[[-2.275,-6.607,2.758],
[4.328,-2.788,-4.143],
[0.581,5.707,6.402]]
->
[[-2.788,-4.143],
[5.707,6.402]]

[[-0.070,2.087,-0.764],
[1.209,-1.726,1.217],
[-1.094,1.295,-0.975],
[0.257,3.051,-0.950],
[-6.082,-0.143,-2.820]]
->
[[-1.726,1.217],
[1.295,-0.975]]

[[-6.856,-0.280,1.656],
[-2.324,-0.248,2.004],
[-2.648,-1.107,-1.717]]
->
[[-0.248,2.004],
[-1.107,-1.717]]

[[-0.827,0.889,-4.550],
[-1.959,3.159,5.076],
[-0.878,3.033,0.738]]
->
[[3.159,5.076],
[3.033,0.738]]

[[2.701,-4.244,2.493],
[3.452,-0.662,-1.970],
[-1.211,-2.875,1.853],
[1.615,0.729,-0.393],
[-5.807,1.066,0.647]]
->
[[-0.662,-1.970],
[-2.875,1.853]]

[[-3.522,-6.397,2.911,4.053],
[-2.952,-4.925,1.791,3.728],
[-2.831,-4.358,1.543,3.656],
[-2.593,-2.731,1.089,3.524],
[-3.007,-5.138,1.900,3.759]]
->
[[-4.925,1.791],
[-4.358,1.543]]

[[0.264,1.493,1.324,-1.125,1.542],
[-7.018,-0.793,2.598,-6.215,5.542],
[1.862,-3.703,-0.041,2.754,-0.710]]
->
[[-0.793,2.598],
[-3.703,-0.041]]

[[-3.357,-0.926,0.951],
[0.748,1.906,0.103],
[5.193,-0.521,-1.777]]
->
[[1.906,0.103],
[-0.521,-1.777]]
---
[[0.742,-2.156,-2.510,-2.086],
[2.053,2.077,-6.805,-6.566],
[3.140,-4.387,-5.436,-6.287],
[2.004,-4.707,-5.908,-2.061]]
->
[[2.004,-4.707,-5.908,-2.061],
[3.140,-4.387,-5.436,-6.287],
[0.742,-2.156,-2.510,-2.086],
[2.053,2.077,-6.805,-6.566]]

[[4.206,0.000,4.738,-4.439],
[0.000,-5.257,0.000,0.000],
[-2.004,0.320,1.355,-2.623],
[1.487,-2.674,4.086,-4.354]]
->
[[0.000,-5.257,0.000,0.000],
[1.487,-2.674,4.086,-4.354],
[4.206,0.000,4.738,-4.439],
[-2.004,0.320,1.355,-2.623]]

[[2.192,-2.895,-4.287,1.702,4.239],
[1.364,3.301,3.103,4.926,3.769],
[1.335,-4.157,-6.133,0.483,2.597],
[3.988,2.922,1.998,2.754,-1.024],
[3.274,2.034,2.526,4.912,-0.478],
[5.505,0.819,3.592,2.810,-0.427]]
->
[[1.335,-4.157,-6.133,0.483,2.597],
[2.192,-2.895,-4.287,1.702,4.239],
[5.505,0.819,3.592,2.810,-0.427],
[3.274,2.034,2.526,4.912,-0.478],
[3.988,2.922,1.998,2.754,-1.024],
[1.364,3.301,3.103,4.926,3.769]]

[[-0.467,-1.083,-0.501,0.042,0.858,-0.688,0.585,2.333,1.403,-1.703,-0.930,2.267,-1.269,0.202,-1.020],
[-0.373,-1.122,-0.282,-0.077,0.872,-0.658,0.691,2.256,1.301,-1.605,-1.124,2.157,-1.174,0.114,-0.991],
[-0.027,0.002,-0.069,-0.039,0.111,0.016,-0.131,0.082,-0.063,-0.074,0.013,0.018,0.016,0.005,-0.634],
[-1.365,-3.156,-1.201,-0.070,2.421,-1.992,2.089,6.579,4.275,-4.765,-2.862,6.453,-3.637,0.404,-1.731],
[-0.870,-2.129,-0.788,0.111,1.587,-1.306,1.312,4.458,2.837,-3.264,-1.834,4.457,-2.503,0.380,-1.390],
[0.072,0.084,0.062,0.081,-0.042,-0.023,-0.062,0.084,0.003,0.054,0.016,0.033,-0.036,-0.024,-0.650]]
->
[[-1.365,-3.156,-1.201,-0.070,2.421,-1.992,2.089,6.579,4.275,-4.765,-2.862,6.453,-3.637,0.404,-1.731],
[-0.870,-2.129,-0.788,0.111,1.587,-1.306,1.312,4.458,2.837,-3.264,-1.834,4.457,-2.503,0.380,-1.390],
[-0.373,-1.122,-0.282,-0.077,0.872,-0.658,0.691,2.256,1.301,-1.605,-1.124,2.157,-1.174,0.114,-0.991],
[-0.467,-1.083,-0.501,0.042,0.858,-0.688,0.585,2.333,1.403,-1.703,-0.930,2.267,-1.269,0.202,-1.020],
[-0.027,0.002,-0.069,-0.039,0.111,0.016,-0.131,0.082,-0.063,-0.074,0.013,0.018,0.016,0.005,-0.634],
[0.072,0.084,0.062,0.081,-0.042,-0.023,-0.062,0.084,0.003,0.054,0.016,0.033,-0.036,-0.024,-0.650]]

[[1.361,2.982,-1.634,-1.644,2.255,-3.939,3.870,-7.000,-4.611,-0.763],
[1.792,2.585,-2.247,-0.893,2.351,-4.490,3.388,-6.913,-4.452,-0.889],
[0.588,-0.046,0.120,-0.130,0.696,0.295,-0.284,-0.173,-0.246,0.037],
[-0.047,-0.102,0.193,-0.050,-0.045,-0.263,0.089,-0.100,-0.608,0.209],
[0.042,-0.228,-0.136,-0.168,-0.254,-0.460,-0.409,0.013,0.121,-0.069],
[-0.783,0.626,1.269,0.551,-1.697,-0.658,0.140,-0.096,0.473,-0.459],
[-0.978,0.404,0.703,-0.200,-1.517,-1.962,0.054,-0.173,0.779,-0.106],
[0.233,-0.262,-0.001,-0.138,0.473,0.563,-0.026,0.385,0.132,0.040],
[0.474,0.195,0.230,-0.073,0.211,0.353,0.472,0.471,0.361,-0.140]]
->
[[0.233,-0.262,-0.001,-0.138,0.473,0.563,-0.026,0.385,0.132,0.040],
[0.042,-0.228,-0.136,-0.168,-0.254,-0.460,-0.409,0.013,0.121,-0.069],
[-0.047,-0.102,0.193,-0.050,-0.045,-0.263,0.089,-0.100,-0.608,0.209],
[0.588,-0.046,0.120,-0.130,0.696,0.295,-0.284,-0.173,-0.246,0.037],
[0.474,0.195,0.230,-0.073,0.211,0.353,0.472,0.471,0.361,-0.140],
[-0.978,0.404,0.703,-0.200,-1.517,-1.962,0.054,-0.173,0.779,-0.106],
[-0.783,0.626,1.269,0.551,-1.697,-0.658,0.140,-0.096,0.473,-0.459],
[1.792,2.585,-2.247,-0.893,2.351,-4.490,3.388,-6.913,-4.452,-0.889],
[1.361,2.982,-1.634,-1.644,2.255,-3.939,3.870,-7.000,-4.611,-0.763]]

[[2.409,2.701,-0.243,-1.594,-3.467,1.579,-0.230,5.516,-2.121,0.358,-3.107,-5.043,1.574],
[2.164,1.988,-0.560,-0.555,-1.981,1.092,-0.720,4.807,-3.890,1.581,-1.999,-5.238,-0.441],
[1.047,0.511,0.384,-0.598,-2.673,1.810,0.407,4.970,-3.385,2.443,-1.558,-5.793,0.690],
[0.785,0.925,0.519,0.032,-2.321,1.972,-0.632,4.276,-4.071,1.654,-2.018,-6.081,0.444],
[0.958,0.827,-0.834,-1.483,-3.736,1.923,0.886,5.156,-2.944,0.721,-2.249,-4.835,2.979],
[2.878,2.660,-0.205,-0.721,-2.205,-0.340,-0.488,5.096,-3.072,1.818,-1.402,-5.020,1.399],
[0.775,0.689,0.012,-0.734,-4.250,0.708,0.863,4.691,-2.105,1.957,-1.829,-5.062,2.061]]
->
[[1.047,0.511,0.384,-0.598,-2.673,1.810,0.407,4.970,-3.385,2.443,-1.558,-5.793,0.690],
[0.775,0.689,0.012,-0.734,-4.250,0.708,0.863,4.691,-2.105,1.957,-1.829,-5.062,2.061],
[0.958,0.827,-0.834,-1.483,-3.736,1.923,0.886,5.156,-2.944,0.721,-2.249,-4.835,2.979],
[0.785,0.925,0.519,0.032,-2.321,1.972,-0.632,4.276,-4.071,1.654,-2.018,-6.081,0.444],
[2.164,1.988,-0.560,-0.555,-1.981,1.092,-0.720,4.807,-3.890,1.581,-1.999,-5.238,-0.441],
[2.878,2.660,-0.205,-0.721,-2.205,-0.340,-0.488,5.096,-3.072,1.818,-1.402,-5.020,1.399],
[2.409,2.701,-0.243,-1.594,-3.467,1.579,-0.230,5.516,-2.121,0.358,-3.107,-5.043,1.574]]

[[3.606,2.572,4.845,1.591,-1.198,0.574],
[-2.314,4.253,-1.132,-1.254,-1.142,2.477],
[3.712,-1.593,2.361,4.007,1.816,-0.355],
[2.969,-1.808,-4.150,-2.844,-3.012,0.736],
[-1.606,2.085,-1.041,-0.778,0.695,-3.429],
[5.346,5.964,2.695,0.697,-1.124,2.266],
[2.399,-3.084,2.218,0.606,3.775,-3.274]]
->
[[2.399,-3.084,2.218,0.606,3.775,-3.274],
[2.969,-1.808,-4.150,-2.844,-3.012,0.736],
[3.712,-1.593,2.361,4.007,1.816,-0.355],
[-1.606,2.085,-1.041,-0.778,0.695,-3.429],
[3.606,2.572,4.845,1.591,-1.198,0.574],
[-2.314,4.253,-1.132,-1.254,-1.142,2.477],
[5.346,5.964,2.695,0.697,-1.124,2.266]]
